Each run below is a few steps of one of 6 hidden systems, one row a step.
trace 1, Y, 11 rows:
[[ -8 -19 -12  11  -3 -22   8 -28  20  22  -1   4   8  28   2  -8 -12  53
  -10 -23   2  21]
 [  8  16  21   1 -11  26  16  31  -3  -3 -23 -22  14  16  -4 -14  17   3
    5 -24 -29  40]
 [ -2  15  12 -37 -32  15   5  -7  -6  13  26  24   6   7  21  42  14   0
  -18   0  -2   9]
 [ 21 -26  -5   8  -1 -30 -19   2  12  30  33 -25   8  16  -8  22 -14  21
   -6   7   2  34]
 [-18  20  11  15   3 -12 -22  12 -30 -24  15 -20  14  15 -16 -14  14  -9
   -7 -35 -27  19]
 [ -1  20  35 -21  -7  21 -16 -17  -8 -25   6 -10  -2  29  38   9 -13  26
  -29   4   7 -18]
 [ 27  -1  10 -17   7  -1 -22  24  10   3   9 -41  -7  -9  -5  15  -7 -18
   -3  56  -3  22]
 [-21  20 -27   0   6 -37 -30 -13 -10 -22  32   8  -3 -27 -19   6   0 -26
  -10   7 -23  -7]
 [  4  10  -6  13  36 -12  -8 -36  13 -35 -14 -13   1  20  16 -33 -31  28
  -17  -3   3 -20]
 [ 12  23   4 -19  21  29  10  16  16 -26 -49 -18  -7  -2   3 -15  19 -25
   13  32 -20  -2]
 [ -2  13 -37 -21  -5   3   9 -26  27  14   7  34  -6 -44  16  38   9 -19
    3  29 -10 -21]]
trace 2, T (11 x 22):
[[ -1 -25  18 -18   9  12 -30  30 -14 -15   2 -17 -12 -21  -7 -17 -31  -3
   13  69  27 -21]
 [-24  -4 -18   3  10 -38 -43 -12 -10 -24  26  23 -26 -34 -16 -13 -28  -1
    1  25   5 -45]
 [-44  10 -34  15  26 -13   4 -13  15  -6 -43   3 -18 -31 -25 -53 -14   8
   -5  14  -5 -21]
 [ -1   1 -24 -14  -5  24   9  30  30  11 -44  20 -24 -53 -10 -12   4  -6
   30  35 -25 -25]
 [ 19 -22 -38 -18  -3 -16  16 -17  36  37   2  52 -24 -29  -1  24  -6  -1
   14  27  17 -27]
 [-11 -41 -50   1  21 -36  12 -10  13  36 -20  43  -1  20 -40  -6  30  -4
   29 -14  11  -5]
 [  7  -4 -30  28   0  14  18   7  15  22 -29  34   7   3  -1   6  37   8
   38 -70 -36 -22]
 [ 41 -17   9  19  -7  47  58   1  18  50 -18  14  11  12  32  17   8   4
    7 -43  28  -5]
 [ 25 -53  31  -6 -13  18   5  24 -35  37  26  15  20  48   3  30  21  -3
   21 -28  48   4]
 [ -3 -16  33  34 -17 -12 -23  -2 -46  -2  44   7  14  49   5   4  -3  27
   -5 -84  14 -11]
 [-13  26  66  35  -6  34  14  14 -40 -16 -11 -39   3  32  10 -45 -14  15
  -36 -60  16  10]]
trace 3, H (11 x 22):
[[-41  10 -21 -27  43 -16   5 -23  12  26 -47 -16  -6  57 -32 -13  40 -16
  -36  13  17  10]
 [  5  31 -56  19  13  -3   8  -3  57  10 -31 -21   7 -35  -3  -2   4  15
    8  -4 -78  19]
 [ 61   3 -22 -15  17   3  72 -35  31   8  -2  45  25  15  13   2   2 -26
   -6 -14  21  29]
 [  5  -7 -18 -16  13  -9 -14 -27  17   3 -28  15   5  71  16  47  64  14
   29 -36 -26 -24]
 [ 24  10  -9  68 -25  -2  17 -18  22  42  25 -19  -6 -32  31  62  18   0
   12 -59 -26  -1]
 [ 12  -8  27  12 -15  40  42  10 -49   3  31  15  61  29  11  15  27 -34
    4 -64  22  35]
 [ 10 -11  39  -7 -36  31 -50  23 -32 -46  32  11  23  23  44  31   0  47
   42 -33 -42 -27]
 [ 31 -26  66  28 -42  -1 -24  12 -36  16  69 -20 -31 -20  27  44 -36   4
   -5   6  57 -20]
 [-59  -1  49   1  -2  16 -54  48 -85  -4  32 -46  11  15 -32 -14   4 -33
  -31   1  33   0]
 [-33  16  22   1 -10  29 -50  44 -26 -45  19 -37  11 -57   3 -58 -79  42
  -20  40 -27  -6]
 [ 32 -19  33 -49  22  -1  -3  23  -6 -20   3  -4 -26 -11 -18 -58 -69 -14
  -31 100  68   2]]
trace 4, N, 11 rows:
[[ 29  33  22   3  -4  28  52   8   6  24 -18  -5 -15  -5   4   0  19 -47
  -26 -19  17  18]
 [-19 -17   0 -50 -23  36 -19  24  -7  29   1   9  21  18   9  35  20  16
    8  27  -8   5]
 [ 32   0  16  14 -24 -43 -31  10  -7  -8  50  -2 -11  10 -11  17  -8  14
    6 -33 -28  24]
 [ -9  39  28  -8  20   6  11  -1 -28 -20  -7 -16   2  30 -14 -32  10 -33
  -43 -20  18  15]
 [-27  27  10 -17 -12  37 -19   8  18   5 -36 -26 -13  -1  25  11   7  32
  -10  19 -30 -21]
 [ 38   7   4   1 -15 -10 -20  11  10  14  51 -20 -12 -39  10  35 -27 -14
  -14  30  -4  13]
 [-26   3 -13 -31  23 -29 -28 -10 -31 -34  30  14  20  15 -22 -20 -12 -20
  -24  21  11   1]
 [-15  29 -11  12  17 -15  -7 -34  26 -30 -34  -4 -23   7  11 -34 -14  36
  -14 -16 -29 -27]
 [ 26  17 -21   8  24  18  32 -14  42  33 -21 -21 -12 -31  15  14  -7 -29
  -20  33  14  -8]
 [-16 -33 -53 -30   7  -2 -17  -5   2  18  26  39  34 -19  -2  33   5  -9
   20  35   0 -13]
 [ 22 -19 -30  22  13 -42   4 -25   5 -24  21  37  23  17  -8 -23 -16  23
   19 -48 -16  10]]
trace 5, L:
[[  6 -36 -22  21  20 -56 -13   3  29  18 -37  -1 -39  21 -43 -20  16  20
   39  -4  -6 -10]
 [-28  21 -29  26  -3   2  53  -7  25  23 -51  22 -19 -39 -31 -30  24 -16
    8 -24 -16  11]
 [-27 -19 -33 -42 -22  36  32   4  23  25 -24  45  35 -22   3  -1   4  31
   21  30 -21  22]
 [ 41 -30 -21 -36 -24 -42  -5  -6  26   9  24  66 -11  18  -8  24   2  26
   32   0 -18  12]
 [  2  14 -14   3   5 -42  24 -41   9   7  -4  30  -4  53 -17   6  41  -6
  -12 -64  -6  18]
 [-38  19   2  17 -32  30  17   8 -11  15 -10  -6  37   9   4   8  32  24
    0 -63 -48  36]
 [  2  -2  28 -24 -63  32   4  28 -34   4  55  45  23 -22  18  28  -8   8
    3 -21  -7  19]
 [  8 -17  41 -37 -14 -19 -25  -9 -45 -15  51  25   3  63   1  18   2   1
  -19  -7  45   0]
 [-20   7  55  38  -4 -30 -34   6 -39 -15   4 -52 -29  53 -18 -12  16   7
  -15 -46  10   5]
 [-43  32  58  32 -29  36  10  36 -42  -4  -3 -48 -18 -42 -12 -29  -6 -21
  -26  -3  13  17]
 [-26 -12  42 -44 -18  32 -15  30 -30 -22  10 -12  -2 -30   0 -22 -39   2
  -10  87  36   1]]
trace 6, N:
[[  0  -7 -17 -31  24 -13   9  -4   4 -19 -34  35  -8  30 -26 -20  30 -19
   20   5   4  -9]
 [  3   1  -7  14 -20   4  24 -23  28  38 -15  26 -24   7  17  23  14  29
    0 -42  -3 -22]
 [ 23 -21 -19  -5   5  11  24  31   8  56   5  -5  27   3 -24   9  14 -25
   -1  -3   9  46]
 [ -3  -3   0 -26 -16   9 -13  24 -26 -24   8  41  18  19  -7  10  34  -8
   35 -30 -33  -3]
 [ 35  10  45  17 -17   9  13  -4  -2   4   7  -9  -3  46  25  -2  -8  31
  -19 -54   5  13]
 [ -3   7  26  -5  12  22 -14  35 -14  27 -18 -59  -4  28 -12  16  38 -35
  -10  14   8  15]
 [-30  20  19  -2 -44  18 -42  29 -29  -1  37   1  -1 -29  10  29   1   9
   -4 -13 -36 -16]
 [ 31  18  35  -5   1  -5 -16  21 -16 -31  35 -26   8   6  -3 -40 -55  12
  -39   7   3  34]
 [-16  29  24 -26  27  -9 -40  -7  -6 -47 -29 -31 -42  19  -2 -10  11 -19
  -14  47   3 -36]
 [-32  24 -11  18 -16 -11 -21 -32  24  31  16 -14 -36 -46  22  21 -35  29
  -47  16   1 -38]
 [  3  -2 -52 -18  33 -23  -6  11  15  10  19  -2  22 -44 -36 -32 -42 -24
  -25  57   0  28]]
trace 7, H (11 x 22):
[[ -2  10  24  -8 -26  16  -2  34 -15  -4 -10   4  23  44  -9 -19  24  36
    9 -61 -51  40]
 [ 60  20  44 -19 -58   3  -5  13  14  -4  39  19 -25  -6  36  28 -26  33
   -3 -10 -24  14]
 [  2 -15  37 -31 -22 -14 -24  11 -27  45  46  -9 -11  52  -8  40  11  -4
  -41  -1  43  21]
 [-26  17  10  19  -5 -11 -66  38 -25  11  32 -53  10   8 -22 -11 -11  24
  -32 -29 -45  16]
 [ 42  29  42   1  -5  23  12  22  -5 -22  24 -25   6 -13  15 -47 -68  12
  -47   6  10  34]
 [ 17   8  27 -78  23  14 -32  22  -3 -16 -13 -17  -9  52   1  -4  -4  -7
  -31  66  18  -2]
 [ -8  16 -45  -8  28 -30 -63   2  35  40  13 -43 -22 -21  -8  20 -25   7
  -44  46 -22 -23]
 [ 12  10 -38  25  64  -4  32  -3  16  30 -11 -34  27  -2 -31 -56 -30 -31
  -59  -6  27  29]
 [ 27  39 -24 -37  55  33  12   2  34 -45 -71   2  17  37  10 -49  14  -2
   -4   3 -44 -12]
 [ 55  13 -41 -24  12  11  21 -36  81  36 -26  19 -23 -13  44  55   6   3
   -2  32 -12 -36]
 [  7 -26 -65  16  41 -14  19 -14  14  84   0  10  28  33 -22  47  59 -51
   -4 -40  24  -2]]
trace 8, J:
[[-13 -12  12 -17   0  -6 -32  24  -7 -25 -16 -34   9  31 -14   8  32   8
   37  27 -34  31]
 [ -4  24  11  45 -19  -7 -12 -23  -6 -17  39 -35   2 -38  25  33 -13  -2
   -7 -12 -19   2]
 [-18  19   0 -17  31  12   9  -1  -9 -14  -8 -38  31  15 -13 -35 -14 -15
  -40  28  11  39]
 [ -9  -1   3 -11 -10   8 -36  21  -5 -51  -7  -5   6 -17   5   1   6  13
   49  24 -50  -7]
 [  6  25  23  28  -1  -6  24 -48   9 -29  11 -30 -12 -24  32  12 -18 -11
  -14  17  18   7]
 [-26  -4 -22  -8  36   2  -6  14   7   9 -36 -41  11   0 -32 -23  12 -20
   -2  46  -1  23]
 [ -8   9 -29  18  -5   3 -14  -4  12 -32   5  16  13 -51  12  -2 -13  14
   33  -3 -49 -20]
 [ 19  22   9  -1  22   8  55 -41  13 -32 -20  -1   9   3  16 -16  -1 -29
  -11  12  25  20]
 [-23 -28 -24  -4  15  -4  -8   7   7   6 -31 -15   6   2 -19  18  46 -17
   50  34 -11   5]
 [ -9  -4 -29  57  -5 -11  18 -31  10   3  23  -1  22 -44  11   9 -14   6
   12 -32 -13   4]
 [ -4   7  -6 -11  31  17  40   4 -19 -17 -17  10  39  19 -21 -42  15 -40
  -10 -12  15  32]]
trace 9, L (11 x 22):
[[-11   8  -6  -7 -14  14 -10   7  21  32 -19   3 -18   2   8   8   4  36
   -8 -12 -21 -19]
 [ 20   6  -9 -20  -8   4   6  19  12  41  13  26  -7  -6 -11  -2 -13   3
  -31 -12  -1   6]
 [  2  15  -7 -36  12   5 -15   7  -1  -5  -9  25   2  33  -3 -15   4  10
  -18 -16 -14 -19]
 [ 19  19  22   4 -15   7   0   1  17  12 -12  -4 -24  18  17   5  -2  28
  -13 -29 -14  -7]
 [  4  26   5 -20 -10  18   2  18   2  34   6  -6  -5   2  -2  14  12 -17
  -36  -9  -5  13]
 [-15  12  -2 -26  -2   8 -34   8  -9  -1  17  11   6   8   7  -4 -18  25
  -29  -3 -14 -18]
 [ 41  11  28   1   1   2  -1   8   2  -4   7  -2 -14  22  10 -17 -24  13
  -21 -21   7  -1]
 [  7  33  18 -16  11  18  -6  11  -2   0 -16 -23 -15  19   2   8  23 -25
  -23   1  -7  -7]
 [-21  16   4   0 -11  10 -23   1   7  20   8 -21 -11 -19  13  12 -19  23
  -31  11  -9 -14]
 [ 31   5  -2 -13  15   5  -4  21   0   7  17  -2   6  -4  -7 -24 -36  -7
  -30  10  11   6]
 [ 17  21   5 -19  26   8 -18   1   6 -34 -21  -2 -13  21   8 -15   2  -8
   -2   7 -13 -28]]
trace 10, Y, 11 rows:
[[  4 -52 -24  19  -1   2 -18  45  -9  35  24  12  37 -13 -21 -19 -29  35
   26 -19  -8  10]
 [ 29  11  35   4  -6   3   2  32 -39 -17  13  30  -7  29 -17 -31   5 -15
   -7 -71   7 -11]
 [-13  -3  45 -19 -15   9 -12   4  -7  40 -16 -17 -43  49   9  27  22  11
  -27   6  44 -26]
 [-34 -13  -3  15 -15  12 -34  46 -11  55  20 -48   1 -45 -20  12 -17   3
  -15  31  -1  14]
 [-16   5  -8 -10   4  -9 -28  19 -45 -29  52  31  28 -15 -23 -49 -50  -1
  -31 -15   3  -2]
 [ 35  12  38 -30  16 -23 -24   7   3 -33 -24  12 -53  53 -10 -47 -19  20
  -18   1  14 -29]
 [-13  45  11 -10   1   7 -11  15  27  35 -43 -45 -65 -22 -12  12  23 -32
  -34  37  -7 -16]
 [-58  12 -69 -11  18   7  -5 -16  13  33  13   5  35 -63 -10  -6 -30   0
  -45  40  -6  -4]
 [ 33  -9 -47 -16  39  -8   0  12  19 -31 -12  49  34   4 -18 -76 -46  30
    7 -14 -32  -2]
 [ 56  45   9 -29  14   6  31   5  33  -4 -62  39 -50  39   1 -13  44 -29
    1 -40 -22 -31]
 [-26   4 -38  -1   1  25  29 -26  49  99 -34 -15 -10  -4  17  68  48 -12
  -21  10  10 -14]]
trace 11, T (11 x 22):
[[ 18  25  21  26   5   3  31   7   1   2 -25 -24  -6  21 -12 -15  28 -23
   -5 -43  -8  32]
 [ -3  18  24 -15 -28  50   9  14 -13  19  12 -11  18  -4  31  44  23 -14
  -10  -5  -6   7]
 [ 22 -18  13  -9  -8 -14 -12  -5  -1  19  46 -12  19  31   9  14 -32  30
  -28   5  18  34]
 [ -1  15  22 -10  15 -25 -19   7 -34 -48   8  -4   5  39 -25 -28  13 -20
   -6 -18  -4  20]
 [-24  50  24  17  -8  17 -13 -17   2 -26 -11 -41 -15  -6  33  14   7   9
  -20  -9 -29 -16]
 [ 10   7  13   1   2  13   8  16  11  25  11 -49   3 -29   0  -3 -30 -12
  -33  49  16  37]
 [ -8  -3 -13 -55   2 -13 -34  14 -20 -29  34  26  20  -6 -17   0 -11 -18
   -1  44  -9   8]
 [ -9  20 -22   3  19 -43 -23 -48  30 -39 -11  -1 -20  11   4 -11 -11  28
   -6   4 -30 -17]
 [  1  22 -17  21  29   4  26   4  26   4 -50 -39 -16 -29 -18 -14  24 -44
    7  23 -12   9]
 [ -2  -7 -42 -24  -7  32  -1   9  17  32  15  19  28 -46  15  48   7 -17
   13  39 -15 -11]
 [ 34 -42 -47 -10  26 -33   5 -27  29  14  15  33  29  24  -3  -6 -25  28
    9   6  11  12]]
trace 12, J, 11 rows:
[[-44   0 -32  -8  21 -38  -8 -23  -2  -7  -9   7  -6  -2 -37 -17  14 -19
   -6  21   3   8]
 [-22  21  -9  20 -12  -2  14 -11  16 -17 -30   7  -5 -12   1 -18  11  25
   19 -33 -45   4]
 [  9  27  10 -10 -15  23  48  -5   7   2 -10   4   7 -18   8  16  24 -38
    0   5  -6  35]
 [-19 -27 -30 -17  -4 -28  -2 -15   5   9  18   8  22  -1 -18  26  17  -6
   22  33  -3  36]
 [ -1   2  -9  41   5 -42   0 -19  -6 -23  14  -4   4   3 -17 -16  -1   4
   10 -40 -19  20]
 [-28  37  11  -2   5  25  16  -1 -21 -13 -21  -9  16  17  -1  -6  38 -26
  -14 -31 -13   9]
 [-21 -11  12 -14 -34  26   9  -1  -5   5   8  -9  31  -6  18  33  12  21
   20  16 -15  37]
 [ 13 -12  14  19  -9 -32  -1  -2 -18 -15  47 -19  10 -13 -17   0 -20 -17
    5  14  14  51]
 [-45  16   2   0  18 -23 -34  -2 -33 -37   2 -12  -2  12 -26 -28   6 -10
  -16  -4  -7  -9]
 [-31  30  33   7 -26  32   4  -7   0 -26 -26 -22  -6  -8  27  -9  -1  37
    0  -6 -28   1]
 [ 12  13  24 -15 -20  19  22  17   8   3   6 -28  -4 -36   5  14  -6 -24
   -4  55   5  43]]

Name the system that made each run.
trace 13 (2 x 22):
[[ 14 -16  28   3  -6 -21  26  10  -2 -11 -20 -18 -13  22 -30  -6  34 -22
   35  13   7  56]
 [-66  13  -4   3 -28 -23   0 -23  -3 -16  -6   2 -19 -35 -16  16  26  -5
   14  22 -20  12]]

L
trace 14, 2 rows:
[[-29  -1 -10 -33  -3  21 -11 -25  17  -6 -20  15   6   3  30  15  -5  39
    1  33  -5 -33]
 [ 53 -21  -9   9   2 -32  -2   8  29  39  19  -6 -16   9 -11  10 -19  13
   -4  -6   4  20]]

L
trace 15:
[[-25  -4 -14  30 -17   4  13 -17   4  63  38 -11  14 -34   7  22 -26  13
  -43  -9  24  13]
 [-12 -32  -5  -9  15  -1  -6  33 -31 -14  10   7  50  26 -36 -56 -21  19
    7 -10  -2  41]]

Y
trace 16:
[[ 15   8  23  24 -16 -12  14 -19   2   2  13  -3  -6  22  12   7  -2  21
   -9 -42   0  16]
 [-12   0  30  -6  -8  14   8   4 -12   3  -8 -33  11  28   1  10  20   0
   -3   8   9  37]]

Y
trace 17 (2 x 22):
[[ 35 -26 -23  -4  28 -12   8 -12  25 -18 -18  17  11  18   2 -10  -2  12
   35  11  -3  -1]
 [ 13   6 -23  20   7 -15  19 -21  28   9 -22   4 -12  -1   0  26  39 -19
   26 -20 -23  -3]]

L
trace 18:
[[  6  12 -30 -11  30  39  17 -21   0  -4   5  21  46  -3  31  13   3 -27
  -16  -8   8 -26]
 [ 18 -41 -19  17  30  20  -8  -1   6   9 -12  -6  30  19  21  16   7  12
   36  -8   7 -33]]

H
trace 19, 2 rows:
[[-15  -5  -1 -20   2 -29 -28  -6 -10 -30  11  21 -13   3 -15 -16 -11   7
    5  20  -3 -10]
 [ 18  21  13  20   7 -14  -2  -7  18 -15 -14 -20 -36  -9   3 -20 -18   6
  -12   2  -4 -13]]

Y
trace 20 (2 x 22):
[[  7  -8  -3  27  -7  11  18  -9   2 -27  -1  11  21 -21  16 -13 -12  16
   34 -16 -15   5]
 [ 24 -14   5  -9  -4  14  28  -6  -1   1   6  11  15   3  11  30  25 -30
   25  11  18  14]]

L
trace 21, 2 rows:
[[ 17 -18  28 -18  -9  25 -16  28  -1 -37 -21 -11  11  26  15  -2   9  28
   47  15 -27   7]
 [ 16  12  22  13 -32 -30   6 -22   9  14  23   3 -56 -21   5  44  13 -22
   -2   5  17  -7]]

L
trace 22 (2 x 22):
[[-29 -11  26 -10 -37   0 -12   2  -9  32   2  -2 -30  10   1  41  25  14
    2  10  14  -8]
 [ -5   1  -4  18 -21 -32  -6  12  -5  32  36   4  -5  -8 -28  -9 -19  13
  -26 -30  -3  30]]

T
trace 23, 2 rows:
[[-15  -8  42 -24 -15  -7 -14   4 -17 -56 -25  -1  -6  49  -5 -12  27  26
   38   4 -18  18]
 [  1  19  19   5 -46 -28 -15 -21  19  -5  32  -8 -47 -46  17  45 -11   9
    1  34 -14   5]]

H
trace 24, 2 rows:
[[  3 -28   5  -7  -2 -27 -36  14 -11  -4  20  -4 -12   8 -17  12   1   3
   25  23   5  -4]
 [ -3  17  17  37   0 -16 -16  -4 -15 -14  17 -22 -19 -15  -3  -8 -13  -7
  -10 -21   1 -16]]

Y
trace 25, 2 rows:
[[  4 -28  -5 -17  11 -27  -3 -30  -5 -25  13  21  20  46   2  17  19   5
   25   1  10   7]
 [ 20   1  23  39 -10  -4 -11  -2  10  -8  -8 -38 -20   4  18  23  14  15
   30 -20 -21  -4]]

Y
trace 26:
[[-22  19  -6  25   9  11  -6  -8 -24 -25  23  -8  30 -21   7 -14 -15  -9
  -17 -26 -11  -5]
 [ 18 -10  20 -28  16  11  -5  -4  -6 -38  -9   9  10  34  17 -20 -14  14
    4  18  17 -13]]

Y
trace 27:
[[-10  51  39   9 -15  24  35 -22  17 -14 -58 -19 -51   0  23  10  39 -13
   -4  -8  -7 -17]
 [-35   0 -14 -19 -25  20  -3  11  23  73  10 -34   7 -31   3  40  -6  16
  -35  50  -2  34]]

L
trace 28 (2 x 22):
[[ 20  14 -14 -25  -6  -5 -26  20  23  29  19  -3 -23 -30  -4  20 -19  -5
  -21  36 -14  -6]
 [ -5  -7 -28  -6  35 -14  -3   4  -1  37   8  -1  16  22 -31 -26 -14  -8
  -44  -6  26  11]]

H
trace 29, 2 rows:
[[ 34  35  -7 -32 -27  -7 -24  16  30  -5  26   2 -13 -34   7  29 -11   2
   -5  26 -58  21]
 [ 21  34 -19 -27  16 -18   8 -52  19 -16  29  21  11  17  23   7 -21  -4
  -54   0   4   5]]

L
trace 30:
[[-38  36 -11 -22  13  -1  -3 -44   6 -21  -3  -8  10   3  13  -5 -11   6
  -46  21  -4   0]
 [ 39   1   5   8   3   3  -3  10  22  -8   8 -33  18   0  13  -9 -31  28
    0   7 -27  35]]

L
trace 31, 2 rows:
[[-57   0   5   4  -9 -11  12 -38  -8 -11 -11 -19   9  10  -2  29  45  -8
   13  16   2  25]
 [-30  -4  -5  42 -18  -8  14   1  -4   6   8 -33  23 -30 -17  -5   0  10
   13  -9 -22  58]]

J
trace 32:
[[ 14 -18  -8  -1  -6 -25 -11 -14  16  17  25 -18   0  -3   2  48   8  -7
   12  30   0  20]
 [-16   4 -32  18  22 -35 -10 -22 -10  -9  27   3  17  -5 -20  -8  -3 -19
  -11 -14  -4   6]]

L
trace 33, 2 rows:
[[ -9  -9 -21  29 -23  30  11 -13  20  22 -15  37  -6 -34  36  33  12  31
   37 -38 -22 -60]
 [ 15 -43  12  28 -22  20  42  24 -25  42  10  36   8 -10  -8  18  26 -28
   40 -40  42  -1]]

H
trace 34 (2 x 22):
[[-20   0 -26  -6   2 -27  -2 -33  14  -8  -7  20 -17 -13  -4  28  28 -16
   20  15  -8 -15]
 [-11 -11 -44  29  11  -9  21 -14  30  34 -16  -9  14 -19 -10   3   8   8
   12  -7 -17  19]]

T
